a = [5757, 2779, 2073, 7713, 5237, 3630, 3668, 9751, 7587, 6572]
a[-10] = 5757
a[7] = 9751
a[-9] = 2779
a[6] = 3668

data = 5981,6925,3519,6523,9618,2382,2508
data[0] = 5981
data[-2] = 2382
data[2] = 3519

A =
[[-19  12 -37   4  -4 -18  38 -15   8   3  14  23]
 [-23   7 -20  24  -8 -23  20  10   0   6  25  26]
 [-25  40  11  39   2 -67 -11  -4 -28  28  13  -7]
 [ 13  15  -7  18 -30   0  16  -5 -11   1  19 -19]
 [ -3 -10   2   5 -11 -15  -7  -1 -21  19   4  -8]
 [ 30 -10  14  19  23  16 -12   7  32  21   2  10]]
A[0, 0] => -19
A[5, 0] => 30
A[5, 4] => 23
A[2, 4] => 2
A[1, 1] => 7
A[:, 9] => [3, 6, 28, 1, 19, 21]
A[4, 4] => -11
A[1, 0] => -23
A[3, 3] => 18
A[5, 5] => 16
A[1] => [-23, 7, -20, 24, -8, -23, 20, 10, 0, 6, 25, 26]
A[:, 6] => [38, 20, -11, 16, -7, -12]
A[4, 7] => -1
A[3, 10] => 19
A[4, 5] => -15
A[:, 4] => [-4, -8, 2, -30, -11, 23]
A[:, 0] => [-19, -23, -25, 13, -3, 30]
A[1, 10] => 25
A[2, 1] => 40
A[3, 2] => -7
A[5, 9] => 21
A[1, 2] => -20
A[0, 1] => 12
A[:, 1] => [12, 7, 40, 15, -10, -10]
A[:, 7] => [-15, 10, -4, -5, -1, 7]
A[:, 11] => [23, 26, -7, -19, -8, 10]

m =
[[-18  -1  17   2   5 -30  -1  -8]
 [ -6   1 -16   3   6 -39  16  13]
 [-45  -1 -14   2   2  65   9   4]
 [-18  -4  40  -2  -3  14   6   2]
 [-24  -2  30   2   1 -11  13   7]
 [-31   0 -27   2   0  51  17  14]
 [ 21   1 -17  -2  -1  -6  11  14]
 [ 13   1  14  -4  -8  34  -8  -3]
 [-23  -1  19   0  -2  40  -9 -14]
 [ 25  -2  42  -1  -1 -61  -8  -6]
 [ -4   2 -47   0   1  34  -1  -1]
 [ 41   2 -10  -2  -1 -41 -14  -9]
 [-27   1 -14   4   5   1   0  -6]]
m[0, 0] -> -18
m[11, 6] -> -14
m[3, 7] -> 2
m[11, 2] -> -10
m[10, 3] -> 0
m[11] -> [41, 2, -10, -2, -1, -41, -14, -9]
m[:, 2] -> [17, -16, -14, 40, 30, -27, -17, 14, 19, 42, -47, -10, -14]
m[2, 2] -> -14
m[6, 5] -> -6
m[12, 5] -> 1
m[4, 1] -> -2
m[6, 7] -> 14
m[0, 3] -> 2
m[9, 2] -> 42
m[1, 3] -> 3
m[10] -> [-4, 2, -47, 0, 1, 34, -1, -1]
m[9, 0] -> 25
m[1] -> [-6, 1, -16, 3, 6, -39, 16, 13]
m[:, 3] -> [2, 3, 2, -2, 2, 2, -2, -4, 0, -1, 0, -2, 4]
m[3, 3] -> -2
m[7, 3] -> -4
m[7, 4] -> -8
m[2, 6] -> 9
m[:, 0] -> [-18, -6, -45, -18, -24, -31, 21, 13, -23, 25, -4, 41, -27]
m[0] -> [-18, -1, 17, 2, 5, -30, -1, -8]
m[4, 3] -> 2
m[8, 1] -> -1
m[3, 2] -> 40
m[:, 1] -> [-1, 1, -1, -4, -2, 0, 1, 1, -1, -2, 2, 2, 1]
m[10, 1] -> 2
m[:, 6] -> [-1, 16, 9, 6, 13, 17, 11, -8, -9, -8, -1, -14, 0]
m[5] -> [-31, 0, -27, 2, 0, 51, 17, 14]
m[12, 6] -> 0
m[5, 3] -> 2

B = [[-13, 30, 4, -16, 3, 2], [15, -12, 22, -10, 15, -8], [-3, 4, 23, -18, 14, 0], [-12, 24, 14, -25, 10, 6], [-21, 2, -13, 12, -21, 0], [0, 2, 19, -5, 8, -7], [9, -33, -6, 4, -8, -1], [23, -32, -26, 6, -13, -4], [7, -23, -11, 1, -11, 1], [22, -32, -19, 5, -10, -4], [5, -15, -35, 12, -25, -1], [36, -24, 14, -13, 21, -10], [-9, 5, 1, -3, 0, -2]]
Indices start at 0.
row 0 col 0 => -13
row 8 col 1 => -23
row 12 col 3 => -3
row 6 col 4 => -8
row 11 col 2 => 14
row 4 col 1 => 2
row 11 col 0 => 36
row 12 col 1 => 5
row 8 col 2 => -11
row 4 col 0 => -21
row 0 col 5 => 2
row 2 col 4 => 14
row 6 col 5 => -1
row 1 col 4 => 15
row 2 col 1 => 4
row 9 col 5 => -4
row 7 col 0 => 23
row 7 col 4 => -13
row 5 col 4 => 8
row 8 col 3 => 1
row 7 col 3 => 6
row 4 col 2 => -13
row 0 col 1 => 30
row 11 col 5 => -10
row 10 col 0 => 5
row 4 col 3 => 12
row 0 col 3 => -16
row 10 col 1 => -15

M = 37,38,28,35,90,20,2,43,30,31,33
M[0]	37
M[9]	31
M[8]	30
M[6]	2

X =
[[-44  19  24  29  60  -4  32  16 -56  74  28 -56  47 -43 -25]
 [-44  -2   2   3   3   4 -12   1  -5   4   1   0   5  -7  -3]
 [-44  -2   2   3   4   4   5   1  -5   5   1  -1   5  -7  -3]
 [-44  -3   0   0  -1   3 -18  -2   1  -2   0   4   2  -4  -3]
 [-44   0   2  -6   2  -6 -70 -18   8 -14   6  14   8   3 -13]
 [-44  -2   0   0   0   2  25  -3   2  -2   0   5   3  -4  -4]
 [-44 -18  44  23  -6  -2  37  17 -10  21   8   1  28 -24  12]
 [-44 -22  -4 -34 -18  14  -2  32  24  48 -26 -39  -4  27  38]
 [-44  -3   1   3   2   4 -35   0  -3   3   0   1   4  -7  -3]
 [-44  -2   1  -1   0   1   6  -4   3  -4   1   6   3  -3  -6]
 [-44  -3   1   2   1   4  -2   0  -2   1   0   1   3  -6  -3]
 [-44  -6  10   4  -3   3 -16   4  -4   5   2   2   8  -8   2]
 [-44   2   6 -14   6 -15 -15 -35  13 -28  14  25  19  10 -24]
 [-44   1   4 -12   5 -12  34 -30  12 -24  11  21  15   8 -21]
 [-44  -2   2   2   3   4  11   0  -4   4   0   0   5  -7  -3]
 [-44  -6   0  -4  -4   6 -37   4   3   7  -4  -5   2  -1   4]]
X[0][0] => -44
X[5][3] => 0
X[:, 8] => [-56, -5, -5, 1, 8, 2, -10, 24, -3, 3, -2, -4, 13, 12, -4, 3]
X[10][7] => 0
X[9][8] => 3
X[10] => [-44, -3, 1, 2, 1, 4, -2, 0, -2, 1, 0, 1, 3, -6, -3]
X[4][8] => 8
X[13][3] => -12
X[5][12] => 3
X[8][2] => 1
X[10][1] => -3
X[15][9] => 7
X[0][8] => -56
X[6] => [-44, -18, 44, 23, -6, -2, 37, 17, -10, 21, 8, 1, 28, -24, 12]
X[7][9] => 48
X[14][1] => -2
X[5][0] => -44
X[:, 5] => [-4, 4, 4, 3, -6, 2, -2, 14, 4, 1, 4, 3, -15, -12, 4, 6]
X[8] => [-44, -3, 1, 3, 2, 4, -35, 0, -3, 3, 0, 1, 4, -7, -3]
X[14][7] => 0
X[8][14] => -3
X[:, 10] => [28, 1, 1, 0, 6, 0, 8, -26, 0, 1, 0, 2, 14, 11, 0, -4]
X[:, 9] => [74, 4, 5, -2, -14, -2, 21, 48, 3, -4, 1, 5, -28, -24, 4, 7]
X[0][9] => 74
X[8][12] => 4
X[15][12] => 2
X[13] => [-44, 1, 4, -12, 5, -12, 34, -30, 12, -24, 11, 21, 15, 8, -21]
X[14][6] => 11
X[15][3] => -4
X[11][10] => 2
X[3][0] => -44
X[2][10] => 1
X[11][11] => 2
X[0][7] => 16
X[:, 3] => [29, 3, 3, 0, -6, 0, 23, -34, 3, -1, 2, 4, -14, -12, 2, -4]
